Some points, one per row:
np.array([1.97, -1.21, -1.20, 0.70, 0.70, 1.06, -1.36, -0.55, -0.76, 0.32, -0.50, -0.23, -1.10, 1.35, 1.75, -0.06])
np.array([1.23, 1.64, 1.16, -0.97, -1.27, -1.18, -0.54, 0.90, 0.06, -0.18, 1.33, 2.74, -1.67, -0.21, -1.59, 0.52])
np.array([1.57, 0.03, -1.27, 1.22, -1.77, 1.66, -0.50, -0.50, -0.52, 0.49, -0.25, -0.09, -0.70, 0.93, 0.62, -1.21])
np.array([1.17, 1.36, -0.41, -0.94, -2.04, -1.45, 0.34, 0.30, -0.18, 0.34, 0.88, 1.98, -0.57, -0.54, 0.92, 0.16])
np.array([-1.21, -1.89, 0.34, 2.15, 2.45, 1.01, 0.12, -1.00, -0.61, -0.31, -0.38, -1.69, 1.38, -0.98, -0.33, 0.14])
np.array([-2.93, -0.84, -0.73, 1.58, 2.76, 1.31, -0.48, -0.63, -0.42, -0.74, -0.20, -1.11, 1.90, -0.17, -0.14, -1.10])
np.array([-3.33, -1.65, -2.14, 1.13, 2.52, 1.23, 0.27, -0.21, -0.70, -0.91, 0.30, 0.24, 0.92, -0.11, 0.54, 0.32])
np.array([1.95, 1.78, 0.19, -1.70, -1.38, -1.04, 0.63, 0.89, 0.75, -0.28, -0.20, 0.98, -0.36, 0.07, -0.15, -1.97])
np.array([-0.25, 1.66, 1.38, -1.35, -2.05, -1.61, 1.11, 0.13, 0.95, 0.52, 0.50, -0.02, -0.21, -0.37, -0.51, 0.29])
np.array([-3.10, -1.48, -0.75, 0.85, 2.93, 1.86, -0.54, -0.43, 0.31, -1.01, 0.29, -1.57, 1.10, -0.60, 0.27, 0.97])
np.array([1.03, 1.78, -0.11, -1.52, -1.93, -0.82, 0.48, 0.40, -0.07, -0.24, 1.25, 1.02, -1.13, 0.10, 0.49, 0.93])
np.array([1.36, 1.62, -0.22, -1.36, -1.71, -1.52, 0.51, 1.33, 0.59, -0.49, -0.27, 0.94, -0.19, 0.64, -0.29, -1.04])
np.array([1.57, 1.61, 0.45, -2.06, -1.37, -0.63, 1.05, 0.88, 0.70, -0.17, 0.68, 0.30, 0.13, -1.31, -0.78, -0.39])
np.array([1.25, -0.62, 0.10, 1.18, 0.83, 1.17, -0.72, -0.91, -1.72, -0.35, 0.08, 0.44, -0.84, 1.96, -0.04, -1.24])
np.array([-0.55, -2.07, -0.67, 2.32, 1.93, 0.81, -0.02, -0.90, -0.97, 0.62, -0.77, -1.61, 0.38, -0.45, 0.10, 1.03])
np.array([-0.05, 1.82, 1.30, -1.68, -2.08, -1.53, 0.07, 0.83, 0.32, 0.83, 0.68, 1.07, -0.11, -0.81, -0.93, 1.16])
np.array([-0.72, -1.63, -1.20, 1.09, 1.70, 1.79, 0.03, -0.49, -0.27, -1.23, -0.32, -0.51, 2.08, -0.56, 0.65, -1.45])
np.array([0.80, 1.29, 0.73, -1.40, -2.09, -1.83, -0.15, 1.24, 0.81, 0.53, 1.59, 0.24, 0.16, -0.82, -1.23, 0.76])
np.array([-3.32, -1.55, -0.43, 1.46, 2.54, 1.76, -0.09, -0.53, 0.04, -1.00, -0.58, -0.95, 1.37, -0.54, 0.48, -0.23])
np.array([-2.59, -1.31, -1.44, 1.06, 3.05, 1.32, -0.32, -0.24, -0.39, -1.13, -0.45, -0.10, 1.28, -0.08, 0.93, -1.11])
np.array([1.09, 1.27, 2.27, -1.39, -2.29, -1.53, -0.13, 1.32, 0.43, 0.67, 0.91, 0.48, -0.57, -0.59, -1.45, 0.56])
np.array([1.13, -0.15, 2.00, -1.47, -2.15, -0.88, 0.80, 1.21, 0.91, 0.47, -0.28, 0.80, -0.53, 0.39, -1.53, -1.13])
np.array([0.33, 1.45, 0.86, -1.81, -1.52, -1.31, 0.28, 0.68, 0.87, 0.44, 0.14, 2.09, -1.05, -0.21, -0.92, 0.50])
np.array([1.03, 1.65, 1.86, -1.65, -2.29, -1.46, -0.06, 1.11, 0.31, 0.50, 0.56, 1.04, 0.06, -0.47, -1.52, 0.25])
np.array([1.40, 0.48, 0.30, -0.58, -2.05, -0.18, -0.97, 0.29, -0.44, 0.76, -0.21, 0.77, -1.01, 1.97, -0.12, 0.27])
np.array([1.64, 0.93, 1.04, -1.06, -2.56, -1.57, 0.68, 1.30, 0.92, 0.15, -0.56, 0.06, -0.12, -0.14, -0.90, 0.44])
np.array([1.13, -0.78, -0.27, 1.15, 0.31, 1.63, -1.01, -0.84, -1.31, -0.26, 0.36, -0.12, -1.25, 1.75, 0.61, -0.17])
np.array([2.13, -0.76, -0.25, 0.50, 0.87, 1.09, -0.88, -0.75, -1.26, 0.05, -0.50, 1.43, -1.82, 1.32, 0.46, -0.01])
np.array([-3.13, -1.65, -0.45, 1.62, 2.74, 1.13, 0.38, -0.47, 0.03, -0.87, 0.18, -2.01, 1.10, -0.37, 0.15, -0.26])
np.array([0.49, 1.42, 1.61, -1.42, -2.20, -1.12, 0.72, 1.00, 0.20, 0.94, 0.96, 0.40, -0.58, -0.40, -1.54, -0.59])
np.array([2.27, 0.52, 0.51, -0.37, -2.25, 0.38, -0.77, 0.16, 1.31, -0.04, 0.27, 1.99, -0.83, 0.53, -1.91, -1.03])
np.array([1.84, -0.37, -1.77, 0.97, 1.05, 1.13, -1.22, -0.75, -0.94, 0.17, -0.98, 0.41, -1.01, 1.50, 0.47, 0.04])
np.array([-3.40, -1.02, -1.44, 1.06, 2.38, 1.36, 0.01, -0.51, 0.47, -0.85, -0.36, -0.54, 1.44, -0.19, 0.89, -1.66])
np.array([-0.69, -0.57, 2.19, -1.02, -2.62, -0.22, 0.39, 1.03, 0.51, 0.47, -0.56, 2.20, -0.13, -0.06, 0.44, -1.87])
np.array([0.54, 2.04, 2.47, -1.07, -2.77, 0.62, -0.27, 0.33, 0.58, 0.22, 0.29, 0.47, -0.85, -0.13, -0.14, -1.54])
np.array([-3.33, -1.36, -0.47, 1.53, 2.90, 1.25, -0.15, -0.46, 0.46, -0.84, -1.18, -1.10, 1.41, -0.55, 0.14, -0.14])
np.array([-1.96, -1.41, 0.30, 1.88, 2.92, 0.48, 0.48, -0.86, -0.05, -0.40, 0.40, -1.95, 1.29, -0.81, -0.79, -1.34])
np.array([-2.21, -0.87, -1.72, 1.52, 3.02, -0.06, -0.24, -0.66, -0.02, -0.33, 0.21, -1.85, 1.22, -0.19, 1.08, -0.60])
np.array([-2.55, -1.81, 0.11, 1.67, 3.16, 0.91, -0.01, -0.40, 0.35, -1.00, -0.89, -1.15, 0.87, -0.64, 0.83, -0.94])
np.array([1.08, 2.52, 2.37, -0.69, -1.82, 0.49, 0.14, -0.65, 0.73, -0.63, 0.66, 0.85, -0.83, -0.55, -0.21, -1.85])
16 more points follow, each with its number after it:
np.array([2.30, -0.29, -0.26, -0.92, -0.90, 1.18, 0.31, -0.79, 0.52, -0.75, 0.23, 1.19, -0.11, -0.43, 2.04, -1.81]) 0
np.array([1.25, 0.72, 0.61, -1.43, -2.29, -0.54, 1.19, 0.99, -0.32, 0.90, 0.18, -0.36, 0.49, -1.02, -0.09, -0.46]) 1
np.array([-0.10, 1.20, 0.76, -1.24, -2.51, -1.97, 0.67, 0.64, 0.69, 0.19, 0.16, 0.58, 0.25, 0.21, 0.26, 0.45]) 2
np.array([-3.05, -1.46, -1.51, 1.21, 2.24, 1.58, -0.20, -0.50, 0.14, -0.68, -0.70, -0.93, 1.71, -0.68, 0.86, 0.36]) 3
np.array([1.77, 2.18, 0.14, -1.06, -2.01, -1.45, 0.44, 0.84, 0.44, -0.32, 0.32, 1.23, -0.80, -0.01, -0.57, -0.17]) 4
np.array([3.63, 1.38, 0.57, -0.27, -0.27, -0.27, -1.11, -0.16, -0.18, 0.29, -1.12, -1.59, -1.47, 1.38, -0.84, 2.15]) 5
np.array([1.53, 1.58, 0.67, -0.50, -1.14, -1.77, 1.10, -0.59, 0.55, 0.16, 1.01, -1.50, -0.93, 0.57, -0.12, 0.10]) 6
np.array([0.45, 0.06, -0.21, -1.02, -0.60, -2.24, 0.66, 0.41, 0.92, 0.95, -0.77, 1.66, -0.90, 0.42, 0.50, -0.81]) 7
np.array([1.76, 1.22, 2.18, -1.40, -1.54, -2.06, 0.10, 0.82, 0.49, 0.12, 0.40, 2.09, -0.58, -0.41, -0.89, -0.94]) 8
np.array([1.94, 0.15, 0.47, 0.18, -0.03, 1.31, -1.03, -1.11, -0.85, 0.09, -1.70, 0.01, -0.76, 2.06, -0.32, 0.99]) 9
np.array([0.82, -1.52, -1.69, 0.39, 1.25, 1.29, -0.76, -0.39, -1.05, 0.25, -0.92, 0.31, -0.78, 2.06, 0.05, 0.47]) 10
np.array([2.24, -1.35, -0.64, 0.67, 0.23, 0.78, -0.57, -0.74, -1.04, 0.67, -0.13, -0.35, -1.00, 2.00, -0.21, -0.31]) 11
np.array([-1.54, -1.15, -0.83, 1.89, 2.41, 0.87, 0.20, -1.02, -1.01, 0.42, 0.23, -2.36, 0.66, -0.76, 0.12, 0.86]) 12
np.array([-3.61, -1.64, -0.74, 1.92, 1.77, 1.24, 0.09, -0.35, 0.84, -0.05, -1.39, -1.61, 1.38, -0.46, -0.11, -0.22]) 13
np.array([1.96, -0.57, -0.48, 0.79, -0.61, 0.05, -0.87, -0.39, -0.74, 0.94, -0.83, 1.30, -1.52, 0.89, 1.74, -0.93]) 14
np.array([-0.19, -1.47, -1.82, 1.94, 1.76, -0.57, -0.09, -0.72, -1.26, 0.46, 0.02, -0.67, 1.25, -1.12, 0.58, 1.87]) 15
Which of these numbered points is nearest to each point below, looking only along the 7 directions in which the first points spread most? Its number follows each.
np.array([0.93, 0.62, 1.77, -2.21, -1.65, -1.37, -0.25, 1.36, -0.14, 0.46, -0.23, 2.00, 0.62, -0.07, -0.94, -0.11]) > 8
np.array([-0.41, 0.11, -0.96, -1.06, -2.20, 0.11, -0.80, 1.28, 1.35, 0.24, -0.55, 1.96, -0.19, -0.71, 0.82, 1.33]) > 7
np.array([2.45, 1.18, 0.22, -1.97, -0.56, -1.21, -0.27, 0.26, 1.08, 0.24, 1.28, 0.80, -0.46, -0.91, 0.76, -1.42]) > 4
np.array([2.33, 0.26, -0.18, -1.24, -1.53, -1.56, 0.60, -0.33, 0.16, 0.56, 0.09, 0.33, 0.04, 0.68, -1.36, 2.55]) > 5
np.array([-0.91, -1.46, -0.44, 1.64, 3.21, 0.33, 0.15, -1.29, -0.33, -0.17, 0.74, -1.71, 0.64, -0.64, -0.08, -0.31]) > 12
np.array([1.87, 1.63, 1.12, 0.96, 1.97, 0.51, -1.01, -1.39, 0.51, -0.31, -0.85, -1.63, -0.03, -1.32, 1.13, -1.94]) > 0
np.array([3.33, -0.45, 0.87, 0.67, -0.73, -0.11, -1.11, -0.02, -1.26, 0.59, 0.32, 1.08, -1.78, 1.32, -0.44, -0.70]) > 9
np.array([-0.44, -1.50, -2.17, 0.82, 0.19, 1.34, -0.73, -0.60, -0.66, -0.17, 0.50, 1.43, -1.00, 1.27, 1.20, 0.90]) > 10
np.array([-1.30, -1.37, 0.06, 1.70, 2.65, -0.35, 0.16, -1.21, -0.37, 0.18, -0.77, -2.16, 0.60, -0.51, 1.51, 0.75]) > 12
np.array([-1.24, -0.57, -2.05, 1.55, 1.51, -1.10, 0.20, -0.77, 0.72, 0.66, 1.62, -2.31, 0.10, -0.73, -0.35, 1.73]) > 15
np.array([-0.98, 1.17, 0.86, -2.50, -0.86, -1.49, 0.51, 1.39, 0.57, -0.04, 0.35, 0.53, -0.67, 0.48, 0.07, 0.83]) > 2
np.array([1.31, -0.91, -0.93, 1.42, 0.09, 1.92, -0.88, -0.47, -1.30, -0.30, -0.12, -0.33, -0.56, 1.53, 0.90, -1.39]) > 11
np.array([-2.73, -1.25, -0.80, 1.60, 2.71, 1.38, -0.13, -0.86, -0.14, -0.86, -0.63, -0.97, 1.30, -0.26, 0.64, -0.44]) > 3
np.array([-0.05, 0.42, 0.85, 0.12, -2.27, -1.78, -0.11, -0.31, -0.37, 0.24, 1.64, 1.21, -0.73, 0.48, 1.81, 0.34]) > 2
np.array([-2.31, -1.47, -0.99, 1.33, 1.99, 1.29, 0.18, -0.34, 0.58, -1.25, -0.99, -1.16, 1.05, -0.92, 1.90, 0.13]) > 3
np.array([1.76, 0.38, -0.38, -0.36, -0.89, 1.20, -0.85, -0.39, 0.35, 0.53, -0.69, -0.22, -2.08, 1.44, 0.16, 1.07]) > 9
np.array([-2.17, -1.07, -1.45, 1.56, 2.96, 1.26, -0.30, -0.74, 0.11, -0.59, -0.23, -1.55, 1.30, -0.61, 0.29, -0.32]) > 3
np.array([-2.36, 1.88, 1.83, -1.55, -1.33, -1.71, -0.12, 1.27, 0.18, 1.14, 1.06, 0.46, -0.46, -0.84, -0.24, 0.73]) > 2
np.array([1.91, 0.28, -1.84, 0.22, 0.76, 0.73, -1.00, -0.03, -0.98, -0.56, -0.89, 0.54, -1.54, 1.75, 1.00, 0.92]) > 10
np.array([1.90, 0.08, -0.76, -0.13, 0.10, 1.00, -0.54, -0.90, -1.75, 0.16, -0.23, 0.46, -0.72, 1.52, 1.52, -0.46]) > 14
np.array([-0.97, -1.19, 0.15, 2.25, 2.49, 0.57, 0.01, -1.17, -0.88, 0.13, -0.23, -2.28, 1.16, -0.34, -0.44, -0.47]) > 12
np.array([2.23, 1.46, 0.46, -1.17, -2.76, -0.44, 0.42, 0.13, -0.27, 0.57, 0.67, 0.24, -0.11, -0.34, -0.89, 1.36]) > 6
np.array([1.03, 0.61, 0.03, -0.71, -1.76, -1.78, 0.54, -0.38, -0.19, 0.39, 2.28, 1.27, -0.38, -0.19, 0.74, -0.17]) > 4
np.array([0.14, 0.82, 0.82, -1.53, -2.23, -1.40, -0.14, 0.68, 0.90, 0.79, 0.05, 0.87, -0.12, -0.71, -0.63, 3.00]) > 2
